In the rows, zero is written as 128.
Each path below is one point turned by a fixed rotation once a step. After each direction that follows a path, write how fast that rotation turns it, in degrees per step (0 if it stays still).
Each turn is a multiple of 5 degrees from 10 to 175, or 0.
Each row of a path follows its step; steps can be skipped.
Path 1:
step 0: [130 116 139 126 132 117 132 132 144 124 111 124 130 121 132 128 127 128
 123 114 138 127 118 129 141 122 134 131 116 121 132 126 129 133 139 138
 131 135 134 124 119 110 136 114 126 127 143 128 120 134]
step 1: [136 139 130 126 142 133 137 117 133 125 129 128 120 115 130 120 125 109
 137 132 123 129 127 142 129 126 118 111 126 127 126 129 131 135 126 127
 129 123 120 122 122 144 138 139 139 131 133 110 136 126]
step 3: [118 111 119 125 128 126 124 128 127 131 130 139 124 132 138 130 112 129
 121 117 122 129 139 130 105 125 130 118 133 123 135 119 127 137 117 133
 124 121 134 139 139 131 140 118 111 130 128 128 122 129]
step 4: [120 135 123 129 128 109 147 129 137 134 135 132 128 126 125 125 131 137
 138 134 114 138 131 130 149 136 136 140 130 137 131 128 121 129 126 128
 127 125 115 118 133 126 128 129 120 125 112 122 125 138]
step 5: [123 147 139 120 131 141 133 136 128 134 139 126 133 126 132 127 126 145
 129 127 128 121 131 117 126 122 128 118 122 130 127 126 129 123 142 131
 135 134 113 148 118 114 126 123 136 138 140 130 132 128]
step 6: [139 136 114 122 129 121 117 134 130 125 122 119 134 119 128 128 122 116
 123 125 123 123 120 120 118 139 123 123 144 121 114 131 131 125 116 110
 130 135 124 124 133 132 130 124 145 130 116 140 131 123]
step 7: [135 125 113 129 129 130 115 110 122 126 114 140 129 132 126 138 118 132
 135 135 139 122 126 119 146 127 129 144 129 124 130 130 130 126 130 127
 122 122 137 132 113 122 127 136 114 126 138 137 125 139]
step 9: [134 134 132 129 119 121 131 149 122 136 119 119 105 116 122 137 135 119
 138 135 134 127 128 138 133 127 135 124 128 135 135 139 115 121 122 138
 123 125 131 129 122 130 121 119 137 125 127 117 134 127]
step 10: [112 127 120 132 130 138 110 134 127 128 130 122 132 141 127 113 129 133
 122 136 132 122 138 132 128 124 107 118 127 134 127 137 136 128 124 131
 126 128 132 145 139 135 123 141 121 133 126 121 136 120]
step 11: [128 108 126 118 126 129 131 135 135 126 135 127 137 141 125 119 127 123
 118 118 129 136 120 125 125 136 130 146 128 143 124 118 122 118 117 138
 136 129 132 121 125 127 132 120 127 118 112 142 127 132]
step 12: [124 129 136 135 141 121 148 113 120 127 118 130 131 120 129 120 125 126
 132 116 138 120 136 127 144 124 135 126 127 115 129 124 120 127 128 134
 145 121 114 137 129 127 131 121 114 130 132 126 122 118]
[127 129 126 128 127 129 125 127 131 133 126 127 126 129 131 133 127 131
 125 128 130 128 132 129 127 130 127 130 127 126 126 132 129 130 126 130
 128 131 129 128 130 134 127 128 131 128 127 134 131 126] | 95
[128 126 130 124 128 128 131 128 126 131 131 129 124 126 127 129 128 124
 132 129 130 130 126 128 128 133 131 129 130 128 126 127 128 127 121 128
 129 131 128 125 129 128 129 134 130 130 124 128 128 130] | 145
[128 130 126 130 129 124 126 123 131 132 128 128 131 127 123 128 127 127
 131 130 128 128 128 131 133 129 128 126 127 131 129 130 129 128 125 125
 125 125 127 130 129 131 130 131 124 126 130 127 131 126] | 125
[129 128 127 128 122 126 130 126 126 128 123 127 131 131 131 127 129 129
 129 131 132 131 131 126 130 129 129 128 130 126 128 129 127 129 130 131
 129 124 125 128 127 125 125 133 129 130 127 125 130 127] | 140
Path 2:
step 0: [131 139 135 144 122 126 139 126 123 125 116 129 123 137 127 115 133 129
 130 139 134 135 130 132 141 121 136 125 151 119 133 116 133 120 124 127
 125 118 126 125 129 119 121 113 129 126 120 135 144 127]
step 1: [125 135 113 124 125 118 117 133 134 144 126 127 126 130 111 117 130 126
 135 133 124 130 131 123 136 125 126 125 128 139 141 131 134 136 127 134
 117 128 126 139 113 129 141 109 118 115 132 130 118 123]
step 3: [125 119 144 124 123 127 119 130 129 136 133 126 125 129 123 134 141 132
 135 117 124 126 130 124 129 132 131 123 131 119 123 131 125 134 137 127
 137 127 122 141 132 101 124 108 125 116 143 117 131 128]
step 4: [128 129 120 141 127 124 134 128 138 121 135 127 128 130 109 126 131 129
 124 145 136 127 143 120 129 133 134 140 113 121 122 134 131 116 132 121
 136 122 128 135 136 115 122 121 128 131 117 143 118 135]
step 5: [141 138 125 109 123 136 130 132 136 138 125 120 119 129 132 119 125 132
 129 126 130 133 131 126 126 126 127 137 131 136 140 120 109 140 133 110
 134 117 133 141 135 126 127 120 133 133 139 137 124 138]
step 6: [138 128 129 133 126 118 138 125 147 113 126 119 120 122 131 115 129 123
 139 122 113 136 134 130 146 133 118 129 129 125 116 121 126 124 129 135
 125 116 127 112 126 130 117 117 123 124 129 129 132 140]
step 7: [127 132 130 134 110 124 122 134 130 131 133 133 138 130 125 116 121 121
 129 119 130 123 130 122 137 136 127 135 126 130 136 136 116 124 132 125
 120 140 110 142 117 137 122 110 142 131 131 119 124 128]
step 9: [124 114 130 128 137 130 135 116 129 139 120 132 138 129 137 125 117 122
 134 124 135 122 140 126 130 123 128 122 122 117 129 118 109 129 135 118
 141 129 122 130 126 111 114 130 129 134 134 109 130 136]
step 10: [147 136 120 133 134 126 120 126 135 123 138 124 132 113 139 123 136 130
 129 129 139 132 125 125 131 115 133 130 119 125 122 135 122 106 117 137
 129 138 121 129 125 112 129 129 127 130 130 140 124 143]
step 11: [131 128 130 133 128 114 132 127 136 139 122 125 119 130 138 121 129 125
 130 133 131 139 135 133 118 121 132 129 131 125 145 131 118 121 132 105
 130 138 123 130 126 152 128 130 119 144 128 134 132 133]
step 12: [133 138 117 117 117 115 113 130 135 118 123 132 138 122 139 130 123 125
 133 133 122 125 131 135 129 129 123 120 141 123 128 120 121 124 127 129
 132 131 130 101 124 130 140 123 126 117 136 119 132 139]
[122 130 130 129 126 129 128 131 127 129 123 130 129 129 131 128 128 129
 125 130 129 128 128 132 129 128 130 132 129 128 131 127 126 130 129 128
 129 129 126 129 128 127 123 128 129 131 121 125 127 131] | 160
[125 127 129 125 130 124 129 125 125 132 132 127 130 132 129 131 128 124
 129 127 128 126 125 129 127 125 127 129 126 124 129 125 132 126 127 131
 127 129 126 131 128 126 125 127 126 129 129 129 123 130] | 55
Path 3:
step 0: [140 124 119 121 135 128 129 138 116 132 131 126 128 132 133 135 129 126
 119 128 119 116 132 137 148 128 145 136 127 129 123 130 117 146 131 131
 116 127 135 133 136 126 120 125 140 143 130 124 112 124]
step 1: [122 121 125 120 116 134 137 130 124 149 140 133 126 137 118 116 125 132
 119 131 116 113 120 126 134 131 145 121 117 130 131 134 138 125 128 122
 110 124 130 136 133 133 127 132 130 124 122 125 114 127]
step 2: [119 122 124 126 120 119 116 135 129 148 124 126 123 129 124 131 117 115
 101 125 122 134 121 127 126 134 137 121 129 132 135 126 133 135 128 118
 125 127 123 119 125 140 125 128 135 145 119 132 136 120]
step 3: [138 127 127 131 140 127 126 137 118 134 121 129 103 125 120 117 126 115
 112 116 130 121 133 120 140 120 139 127 133 122 136 137 124 137 130 135
 121 126 124 120 122 122 117 131 119 134 114 129 128 130]
step 4: [121 128 127 128 132 120 134 134 115 135 129 143 119 132 112 124 130 134
 121 106 119 128 127 126 145 131 140 133 127 129 134 113 142 135 131 138
 128 121 130 134 121 135 129 139 131 117 135 127 131 136]
step 6: [141 120 138 135 138 132 128 140 128 128 132 131 132 125 128 109 137 131
 102 133 117 124 141 130 144 134 120 134 130 127 138 127 126 123 130 123
 120 131 123 116 123 140 125 129 121 126 129 125 117 121]
step 7: [131 122 132 123 133 121 130 126 128 134 137 139 142 145 124 121 131 130
 106 126 119 124 140 136 127 118 133 133 118 129 134 122 129 147 141 137
 130 120 137 130 136 136 118 126 118 126 126 138 132 125]
step 8: [130 135 129 121 124 138 128 131 126 130 144 120 126 133 118 115 109 127
 116 123 125 135 135 144 132 124 130 128 134 132 138 120 144 135 133 126
 120 124 143 124 131 115 132 128 131 137 121 142 116 128]
step 10: [142 119 133 128 121 124 140 119 126 140 130 109 127 133 128 129 136 132
 114 123 121 118 117 112 140 122 141 133 132 132 122 117 132 144 128 138
 125 128 127 131 130 131 122 134 125 137 124 139 122 122]
step 11: [123 108 130 118 127 136 127 128 119 140 130 135 129 126 126 122 127 133
 124 117 123 134 128 132 130 136 147 133 135 137 129 125 126 138 126 131
 117 131 141 125 113 130 127 133 130 146 124 126 105 126]
step 12: [137 111 133 129 132 126 128 132 126 132 133 129 122 138 109 133 111 115
 112 135 124 127 122 134 127 125 153 127 120 130 135 134 126 127 126 121
 119 126 123 132 122 139 126 138 124 127 130 114 120 130]
[128 125 123 124 127 127 128 126 127 130 127 125 122 130 134 130 128 126
 129 128 126 127 127 125 125 130 133 125 127 127 127 127 133 129 129 125
 127 129 127 127 125 126 128 126 126 129 129 128 125 129] | 40
[132 126 126 132 126 126 130 132 128 125 127 129 125 129 128 128 131 125
 126 131 128 126 129 125 132 125 126 127 128 131 126 130 126 127 134 128
 132 128 127 127 129 129 127 127 127 133 131 127 128 128] | 110
[126 126 126 128 126 127 131 125 127 127 128 127 132 125 126 128 127 128
 130 127 126 126 126 124 129 130 132 129 129 127 131 133 128 128 126 128
 129 124 127 129 132 126 130 129 129 137 125 129 128 128] | 40
[128 129 126 127 131 130 127 127 125 126 131 131 126 124 126 122 132 127
 131 132 128 127 128 127 127 132 129 130 130 129 130 128 127 124 133 130
 124 132 128 127 128 127 128 128 127 126 124 125 126 128] | 135
[126 133 125 129 126 128 127 128 126 131 126 126 129 128 125 128 132 127
 123 130 129 131 128 127 126 124 127 125 129 126 127 131 132 129 130 127
 125 125 132 125 129 124 130 127 129 127 125 128 132 130] | 60
Path 4:
step 0: [118 111 119 119 124 140 125 128 134 132 119 114 121 123 124 119 126 132
 134 131 132 127 133 138 127 129 129 136 126 124 129 137 121 138 143 118
 131 132 134 115 138 129 128 129 118 123 120 127 130 113]
step 1: [134 119 124 134 120 126 144 117 126 131 119 118 132 127 124 124 134 130
 129 121 124 123 135 120 123 123 145 130 128 120 139 132 136 116 137 130
 123 128 130 114 122 117 131 124 117 141 125 131 130 139]
step 2: [126 135 122 113 133 139 134 130 138 139 125 128 122 131 127 121 129 118
 133 120 145 121 145 131 126 123 139 135 128 131 129 135 136 126 117 118
 130 120 126 136 121 137 138 131 121 141 127 129 130 124]
step 3: [127 118 129 130 119 127 127 132 143 128 122 126 113 124 128 120 122 133
 117 140 114 134 130 128 131 134 130 134 128 126 141 137 128 134 128 121
 123 113 122 126 119 129 145 137 113 127 135 131 134 126]
step 4: [135 113 137 117 124 138 131 128 124 118 126 123 118 124 122 126 133 132
 133 121 129 119 136 134 115 129 123 140 129 136 148 133 140 128 132 116
 123 129 133 122 124 129 118 120 130 130 136 129 123 129]
step 5: [133 122 125 129 135 138 126 129 135 128 135 112 128 125 119 116 120 128
 125 134 142 112 127 137 133 122 143 138 131 117 131 138 118 132 129 131
 123 126 139 120 122 121 139 118 125 130 122 127 134 128]
step 7: [128 128 131 114 125 132 128 125 131 130 120 126 126 123 136 118 134 124
 133 122 119 127 140 130 143 125 140 133 136 127 141 134 144 122 129 120
 128 138 130 128 123 127 144 127 112 136 130 126 121 138]
step 8: [135 118 130 123 134 129 135 132 137 126 116 118 119 121 125 126 129 128
 142 135 139 125 134 131 126 127 128 143 119 135 133 136 123 130 119 120
 119 110 119 124 124 129 137 140 122 131 122 139 126 126]
step 9: [129 111 122 126 113 136 132 124 138 133 131 133 124 129 117 116 130 134
 121 123 121 121 132 134 113 121 123 133 124 114 138 140 130 138 141 120
 124 122 133 128 129 123 133 130 123 130 134 122 135 124]
step 10: [138 126 125 130 135 134 131 124 129 124 126 118 124 126 122 126 121 131
 114 118 131 123 140 124 123 136 143 135 133 133 141 129 133 120 119 119
 124 123 132 115 116 130 129 106 127 140 129 129 130 133]
step 12: [136 120 132 128 118 136 134 129 132 134 112 117 116 126 135 131 132 134
 130 143 115 123 127 128 129 121 133 129 131 132 147 139 131 132 138 129
 135 133 124 119 117 123 127 132 113 132 124 131 131 135]
[134 130 131 127 130 128 127 131 126 128 124 125 127 132 130 129 127 128
 126 128 127 131 132 125 127 125 125 129 125 131 129 130 124 125 128 127
 131 127 128 126 129 129 125 128 131 132 126 130 129 124] | 170
[128 129 131 126 128 126 129 124 128 130 127 128 128 135 130 131 130 127
 130 127 125 123 125 129 130 129 124 127 130 125 129 129 130 129 130 126
 126 126 131 127 127 131 125 127 128 132 128 127 130 131] | 135
[124 129 126 131 133 129 126 130 130 131 132 124 130 129 125 129 128 126
 128 131 126 129 128 130 126 129 126 123 128 125 130 129 126 132 130 126
 129 127 126 126 128 129 129 134 127 129 128 133 126 125] | 125
[128 131 128 126 133 127 130 126 130 124 133 128 127 124 131 127 125 127
 130 126 131 125 126 130 131 125 129 132 125 126 127 129 124 126 124 129
 127 128 128 129 127 132 127 130 129 131 128 129 129 127] | 125
[131 126 128 130 131 128 129 128 125 128 128 127 129 124 125 127 131 127
 130 129 130 125 127 126 125 130 129 128 124 120 128 131 126 127 130 125
 128 127 128 129 131 124 123 126 128 127 126 124 130 128] | 85
Path 5:
step 0: [127 131 138 140 117 136 124 128 152 118 124 130 137 138 122 135 130 127
 127 128 129 133 121 134 126 119 137 123 120 124 121 122 124 122 111 133
 120 117 141 118 134 128 145 112 139 126 126 131 116 125]
step 1: [139 135 125 134 141 123 136 125 130 126 121 123 131 131 123 139 141 137
 134 119 131 128 118 133 134 138 125 133 145 137 125 136 124 126 124 117
 122 129 141 105 143 133 134 135 129 119 118 123 112 124]
step 2: [122 130 119 146 119 138 131 129 134 140 120 122 119 114 131 133 136 139
 127 125 124 131 134 119 123 145 140 132 135 124 125 128 121 120 122 139
 118 117 133 129 131 128 156 130 123 136 131 129 127 123]
step 3: [125 127 132 129 131 132 144 125 119 122 120 105 115 124 133 129 134 145
 124 135 137 129 131 130 111 128 139 134 132 134 119 137 130 144 129 114
 126 134 129 123 142 128 135 133 141 127 126 132 135 128]
step 4: [127 123 128 128 126 141 132 136 115 119 136 122 113 123 138 129 130 133
 127 135 126 129 123 134 129 134 138 128 135 129 117 131 117 134 142 149
 121 110 129 122 118 131 123 143 127 135 144 127 128 116]
step 5: [128 139 137 132 134 123 126 139 128 127 125 130 114 137 138 139 131 123
 132 132 123 128 142 127 132 118 135 126 126 120 115 139 127 156 144 131
 138 137 124 130 128 110 133 137 127 125 130 131 138 129]
step 7: [137 117 121 127 129 117 114 135 129 129 129 141 126 138 132 117 141 125
 147 113 127 128 136 132 132 121 134 118 118 133 137 151 120 130 140 132
 137 139 129 122 136 127 129 120 133 126 136 120 127 126]
step 9: [134 125 120 138 125 126 132 125 134 124 137 125 148 142 123 112 137 145
 134 129 127 140 143 137 139 111 125 137 136 134 128 132 129 118 131 130
 118 140 140 130 132 137 132 124 139 120 127 130 132 129]
step 10: [123 121 134 145 121 117 132 120 133 125 132 127 129 124 105 120 136 125
 131 142 110 132 128 129 130 144 122 135 136 127 121 127 129 121 128 141
 138 127 137 118 138 126 125 128 137 135 128 139 114 125]
step 11: [121 132 117 142 134 117 130 119 129 121 124 115 137 120 126 140 139 147
 141 140 126 132 133 125 139 143 115 135 130 132 125 139 134 132 129 125
 119 133 120 134 116 130 133 129 129 121 119 136 138 122]
step 12: [115 127 133 148 122 122 124 134 129 121 135 125 124 126 116 124 129 140
 114 136 130 128 109 120 121 134 126 134 120 127 119 135 114 130 130 126
 126 113 120 131 128 127 131 125 144 142 132 133 143 130]
[128 131 126 127 132 130 125 128 129 125 131 128 127 125 130 126 129 126
 129 130 126 132 125 125 125 128 129 130 125 128 123 130 132 130 129 125
 131 125 128 129 125 127 126 133 128 131 128 126 132 127] | 45
[130 131 122 131 129 123 129 129 130 131 134 130 124 128 129 125 128 126
 126 127 126 128 128 130 127 126 132 128 131 125 127 129 125 125 126 130
 126 128 124 128 128 127 128 124 129 128 129 129 131 124] | 145
[128 128 126 124 130 127 127 128 124 129 129 129 126 129 127 128 129 127
 130 130 126 127 125 124 129 130 125 128 127 126 129 127 127 131 131 133
 126 130 132 121 131 131 125 124 128 130 127 125 126 123] | 120
